128 stands for zero in the data rows.
Some points:
[171 133 138  98 111 125  53 115 169 150 140 195  86 136 155 121  99 132
 119 145 110 117  80 113 116 137 119 140 117 142  79 143 140  69  96 145
 140 107]
[118 119 126 146  81 128 122  77 118 100 120 108 139 106 146 110 151 135
 127 138 136 102  85 120 110 109 135 131  92 158 145 122 103 107 147 125
 126 193]
[130 147  95 102 119 129 157 140 134  85 122 122  82  93 157 121 118  98
  94 156 126 121 127 123 151  92 114  98 147 114 165 156 169 108 158 115
 124 113]
[179  74  94 129 140 111 127 155 102 144 136 115 139 139 145 130 114 110
 137 140 125  46 130 127  61 132 129  88 137 124 121 120 131 115 131 138
 108 128]
[137 140 161 178 115 149 160  92 147 155 102 141 130 149 170 144 121 104
 148 125 140 113 100 101 123 134 112 114 143 113 124 133 107 125 179 125
  91 117]
[138  94  83  93 129 160 130 123 128 102 103 153 152 131 138 112 101 133
 102  83 106 131 139  94  86 158 129 152 173 128 146 122 152 148 115  94
 158 148]
[102 153 144 142 162 143 102 155 164 128 135 122 169 119 126  93 117 135
 116 126 153 112 125  96 141 113 104 174 130 110 113  99  98  84 123 176
 177  99]
[141 151 123 121 117 135 106 136 146 109  74 120 129 100 134 114 127  68
 146 122 106 155 146 132 118 120 116 143 108 161 179 134 137 146 108 146
  95  86]
[124  97 117 147 139 104 156 122 167 134 106 163 144 132 118 123 131  96
 170 148 140 161  85 120 145 141 131 120 144 143 148 108 156 151  93 103
 130 117]
[117 146 112 164 133 121 121 120  75 141 113 108 104 143 127  71 143  88
 138 160 139 117 144 134 132 157 133 156 151 149 101 143 159 145 114 134
 112  96]
[110 121 106  90 155 152 153 139  95 136 161  98  99 119 108 137 136 101
 114 126 151 168  99  74 119  97 117 147  91 160 143 158  84 139  93  88
 122 111]
[125 147 131 141  93 143 117 145 118 146  93 128 107 131 138 129 113 117
 100 100 143 140 170  73 109 123 162  98 180 112  62 122 111 156 127 144
 127 138]
[147 132 145 128 127 117 122 166 160 139 131 141 139 165  77  76 168 116
 161 118 121 128 104 121 122  94 167 103  83 126 117 153 132 140 172  98
 119 134]
[152 124 140 139 110 122 132 108 117 130 150 128 180 157 136 130 163 127
 109  94 151  89 168 121 186 162 147 167 126 153 126 149 136  97 103 107
 112 120]
[125 148 145 120 140 138  93 104 128 140 117  84  87  97 120 165 143 156
 165 113 136 105 136 139 160  97 115 140 153 148 119  90 174 152 140  71
 135 137]
[104 130 127 185 113 111 118 192 169 145 173 148  96 100 171 141 114 118
 135 123 183 141 129 169 120 140 180 136 123 124 160 154 120 111 123 141
 116 153]
[116  88 151 140 156 167 112 135 162 125  95 127  95 113 121 116 117 140
 136 140 155 120 169 128 100 146 161 175 118 139 138 147 134 141 155 151
 120 122]
[ 84  76 129  72 114 101 107 120 157 141 142 120 134 156 121 136 151  61
 102 125 106 119 139 145 146 104 132 143 158  78 135 120 141 129 159 118
 109 147]
[158 140 140 115 100 123 154 122  90 107 152 148 116 138 167 141 128 112
 148 126 145 130 118 156 114  97 122 164 152 103 140  87 146 131 105 142
 122 135]
[141 106 137 132 172  88 148 170 121 154 107 116 109  90 158 164 127 116
 108 135  65 123 111 101 162 154 110 130 113 144 126 133 116 105 155 113
 129 137]
[142 164  91 109 107  95 152 100 129  95 119 131 110 124 107 139 105 111
 145 116 155  90 150 142 145 142 142 122 120 137 145 140 100 101 184 114
 139 120]
[ 81 116 125 153 140  93 155 102 128 127 127 138  96 171 102 145 132 162
 105 134 117 109 103 115  98  99 152 159 132 153 143  84 141  95 109 126
 138 132]
[ 83 129 104 121 157 112 125 145  98 137 164 142 117 142 167 122 156 138
 166 157 116 165 162  95 127 100 160 119 132 148 108  79 141 123 136 163
 121 137]
[134 164 129 116 121  74 134 115 157 149 156 115 130 124 166 143 134 109
 139 102  83 135 147 104 127 128 152 150  96 102  88 176  94 163  78 111
 146 151]
[102  98 107 109 109 144 175 153 150 108 126 133 102 158 143 139 149 187
 151  85 107 126 125 184 112 165 120 101 167 160 109 152 112 123 127 124
 128  83]
[111 104 146 121 124 156  93 155 112 106 150 135 157 132 127 133 104 134
 116 106 152 152 128 133 104  96 123 124 144 122 123 134  89 133 135  84
  68 128]
[131 135 117 137 137 152 121 126  87 112 179 123 111 170  95 131  78  98
 113 140 144 113 126 143 146 151 109 138 110  99 104 134 143 142 128 114
 131 142]
[123  96 113 117 106 170  86 116 103 153 165 117 140 104 119 182 140 135
 181 123 151 115  92  97 149 124 127 109 138 107 126 148 147 101 127 160
  84 107]
[148 160  86 103 119 130 139 143 122 166  90 138 147 134 135 119 133 130
 126 103 159 144 131 181 137 127 135 150  96 117 132  69 114 120 117 103
 109 140]
[138 161 130 145 130 128 119 143 139 108 105 144 150 152  76 174 118 148
 123 169  91 106 144 138  97  86 153 142 135  93 140 159 133 171 118  93
 117 110]
[117 132 104 158 140 112  88 125 129 113 153  90 126 120 145 119 117 139
 134  85 124 142 147 137 101  79  84  95 126 111 142 123 110 126 135 169
 148 133]
[159 144 126 144 143 127 182 108 147 114 138 117 129 104 123 112 150 140
 127 113 132 135 136 107 147  87 137 106 132 115  90 102 109 131 116 135
  69  99]
[116 118 153 140 180 110 144 110 142 123 126 145 139 130  89 150 112 113
 152  82 131  95 165 122 145 107 130 105 134 163 144 175 134 127 119 180
 128 150]
[119 108 125 116 140 148 111 131 128 105 108 123 103 142 157  95 178 155
  91 121 122  82 100 157 176  98 142 109 121 125 119 149 135 160  99 138
 156 134]
[120 106 130 137 100 133 138 129 119 141  97  86 134 138 123 121  56 148
 101 160 123 141 124 160 183 117 126 142 153 146 120 147  91 124 122 149
  97 182]
[132  93 160 123 101 119 120 123 124 150 124 124 131  97 124 118 139 118
 103 121 111 104 134 135 113 140 118 145  80 142 153  85 120 190 130 154
 121  79]
[141 140  84 149 173 147 112 108 151 145 130 125 135 112  83 126 149 101
 129 151 113 107 140 137 128 137 133 100 139 101 118 102 115 119 136 118
 142 155]
[112 151 133 109  66 113 102 155 109 145 135 155 142 113  95 147 188 157
 105 178 142 132 118 114 122 165 116 101 143 103 151 140 149 132 137 174
 155 140]
[163 112 144 100 124 133 163 142 147 174 111 111 141 125 112 119 120 157
 135 148 180 149 129 142 151  66 136 138 136 151 102 143 114 135 158 146
 198 121]
[130 139  97 139 152 117 111 138  84 172  97 157 148 144 136 152 123 150
 112  78 118 156 126 104 177 129 155 142 120 107 187 121 124 119 178 137
 142  99]
[116 133 141 106 127 107  94 124  90  91  87  75 143 148 127 139 149 104
 170 151  99 130 127 138 124 157 158 113 112 132  98 114  77 111 119 132
 130 108]
[157 120 172 145 152 134 156 138 123  58 153 171 126 152 141 164 157 113
 101 127 111 148 129 143 147 133  99 132 144 134 129  90 102 138 141 145
 118 145]
[160 127 159  98 149 115 125  84 126  92 146  93 161 125 172 109 108 161
 161 150 134 168 132 112 103 170 166 129 139 131 134 137 149 148 163 110
 145 146]
[132 136 140 124 156 150 124  78 117 166 103 173 123  88 121 135 175 107
  95 146 146 150 170 161  85 136 126 130 151 131 123 142  97  96 116  92
 127 151]
[197 144 101 117 158 125 114 101 124 159 154 134  95 181 124 133 130 173
 140 162 115 139 130 131 115 131  95 136 140 116 180 153 105 153 105 182
 105 147]
[118 119 184 114 134 196 142 162 115 143 130 146 126 132 145 133 110 135
 144 163  92 114 149 129 132 115 143 107 100 139 148 138 132 105 133 119
 138 128]
[112 131 143 125  97 151 175  70 111 170 186 127 130  98 115  99 113 139
 124 110  70 143 155 160  94 119 129 116 121 120 136 133 138 112 137 133
 146 103]
[113 125 104 121  96 151 159 124 203 151 128  72 135 158 133  98 146 131
 117 144 105 137 138  96 130 152  95 159 142 121 142 125 144 112 133 139
 112 137]
[129 110 113 170 120 123 111 168 130 132 144 131 118  93 132  82 124 177
 150 132  99 117 142 125 159 145 113 131 119 107 147  90 124 164 118  83
 108 151]
[159 110 141 157 134 146 114 107 144 127 104  90 115 155 132 154 108 136
  77  96 127 168 128 154 127 132 153  96  55 106 120 116 205 109  97 137
 138 129]
[ 69 156 116 131 162 129 136 101 141 135 122 136 147 123 160 148 125 148
  71 140 168 115  80 116 116 151 130 104  98 154 115 130 129 187 151 127
 116 122]
[109 160 136 122 109 157 103 132 116 162 131 135 128 141 139 123 123  77
 164  89 112 119  90 145 128 122 108 100 154 166 150 118 121 162 109 130
 181 169]
[145 115 157 160 132 133 166 164 109 123 104  97 104 132  98 136 154 112
 140 107 165 157 148  97 113 145  78 109 114 124 123 150 158 101 101 131
 157 166]
[108 114 112 138 113 115 183 130  80 118  95 150 185 111 150 129 116 137
 145 136 124 119 117 123 101  88 122 149 114 100 120 160 152 125  99 140
 149 126]
[157 130 168 146 121 103 101 116 103 102 130 103 100 107 100 108 153 137
 102  88 127 138  71 125  93 130 128 164 173 104 128 155 127 135 145 120
 129 105]
[112  96 102 145 128 131 121  96 102  98 116 191 121 109 121 108 131 124
 156 129 119 167 127 145 167 147 111 140 104  95  72 151 118 143 162 121
 147 130]
[173 147  95 132 152 154 127 162 133  99 164 112 172 101 134 123 153 113
 112 138 106 130 112 160 130 140 140 153 128 171 105 129 146 124 157 143
 131 141]
[117  94 118 124 116  99 140 124 139 120 129 110 127  95  73 188 101 112
 138 143 131 133 108 164 123 151 128 140 135 127 104 106 118 157 115 151
 140 126]
[ 87 174 159 106 185 111 134 151 111 140 110 115 160 116 117  91 101 142
 138 133 118 133  83 168 123 148 125 109 161 115 132 145 147  86  92 118
  96 129]
[129 149 140  51 121 109 116 133 147 122 108 169 125 119 130 133 125 165
 157 116 172 107 146 118 129 135  68 118  87 115 122 120 144 127 105 155
  89 142]
[134  98 133 140 124  85  93 112 140 130 153 116 166 134 157 127 130 122
 114 158 157 137 166 126 156 115 107  84 156 144 161 125 125 117  91  67
 157  76]
[101 162 114 167  98 145 106 142 155 105 112 118 141 156 147 167 125 149
 153 153 131 139 131 139 106 121  83 150 111 138  99 133 133 111 148 106
 143  97]
[135 159 142 131  91 143 134 131 148 102 160 142 159 108  76 127 113 138
  93 114 103 143 142  96 141 141 153 102 137 168 113 118 152 129 117 143
 106 133]
[123 122 117 134 101 116 113 103 112 102 109 156  94 132  86  91 103 146
 122 146 109 140 130 104 152 136 145 107 115 134 151 106 100 101 122 118
 128 117]
[107 143 145 106 137  80 138 162 113 145 152 138 126 153 125 112  96 136
  87 125 148 125 151 120 101 156  95 130 109 162 108 108 149 129 179 115
 129 128]
[127 136 147 109 139 157 163 130 144 103 147 112 100 126 140 131 116 121
 148 135 152  95 113 123 147 178 160 122 133  60 156  96  94 130 106 127
 177 118]
These points spread out most along one direction. Take the direction at right angles to it along which they spread out most. Go by this last direction. How many in every 100 of the points above lie lower along it than each point below? Answers are rounded to whole numbers. More than half of the points above lie lower than the first one.
[148 160  86 103 119 130 139 143 122 166  90 138 147 134 135 119 133 130
 126 103 159 144 131 181 137 127 135 150  96 117 132  69 114 120 117 103
 109 140] 36
[141 140  84 149 173 147 112 108 151 145 130 125 135 112  83 126 149 101
 129 151 113 107 140 137 128 137 133 100 139 101 118 102 115 119 136 118
 142 155] 77
[ 83 129 104 121 157 112 125 145  98 137 164 142 117 142 167 122 156 138
 166 157 116 165 162  95 127 100 160 119 132 148 108  79 141 123 136 163
 121 137] 30
[109 160 136 122 109 157 103 132 116 162 131 135 128 141 139 123 123  77
 164  89 112 119  90 145 128 122 108 100 154 166 150 118 121 162 109 130
 181 169] 82
[117 146 112 164 133 121 121 120  75 141 113 108 104 143 127  71 143  88
 138 160 139 117 144 134 132 157 133 156 151 149 101 143 159 145 114 134
 112  96] 61
[197 144 101 117 158 125 114 101 124 159 154 134  95 181 124 133 130 173
 140 162 115 139 130 131 115 131  95 136 140 116 180 153 105 153 105 182
 105 147] 98
[171 133 138  98 111 125  53 115 169 150 140 195  86 136 155 121  99 132
 119 145 110 117  80 113 116 137 119 140 117 142  79 143 140  69  96 145
 140 107] 92
[112 131 143 125  97 151 175  70 111 170 186 127 130  98 115  99 113 139
 124 110  70 143 155 160  94 119 129 116 121 120 136 133 138 112 137 133
 146 103] 68
[116  88 151 140 156 167 112 135 162 125  95 127  95 113 121 116 117 140
 136 140 155 120 169 128 100 146 161 175 118 139 138 147 134 141 155 151
 120 122] 6
[145 115 157 160 132 133 166 164 109 123 104  97 104 132  98 136 154 112
 140 107 165 157 148  97 113 145  78 109 114 124 123 150 158 101 101 131
 157 166] 11
[137 140 161 178 115 149 160  92 147 155 102 141 130 149 170 144 121 104
 148 125 140 113 100 101 123 134 112 114 143 113 124 133 107 125 179 125
  91 117] 38
[138  94  83  93 129 160 130 123 128 102 103 153 152 131 138 112 101 133
 102  83 106 131 139  94  86 158 129 152 173 128 146 122 152 148 115  94
 158 148] 76
[173 147  95 132 152 154 127 162 133  99 164 112 172 101 134 123 153 113
 112 138 106 130 112 160 130 140 140 153 128 171 105 129 146 124 157 143
 131 141] 35
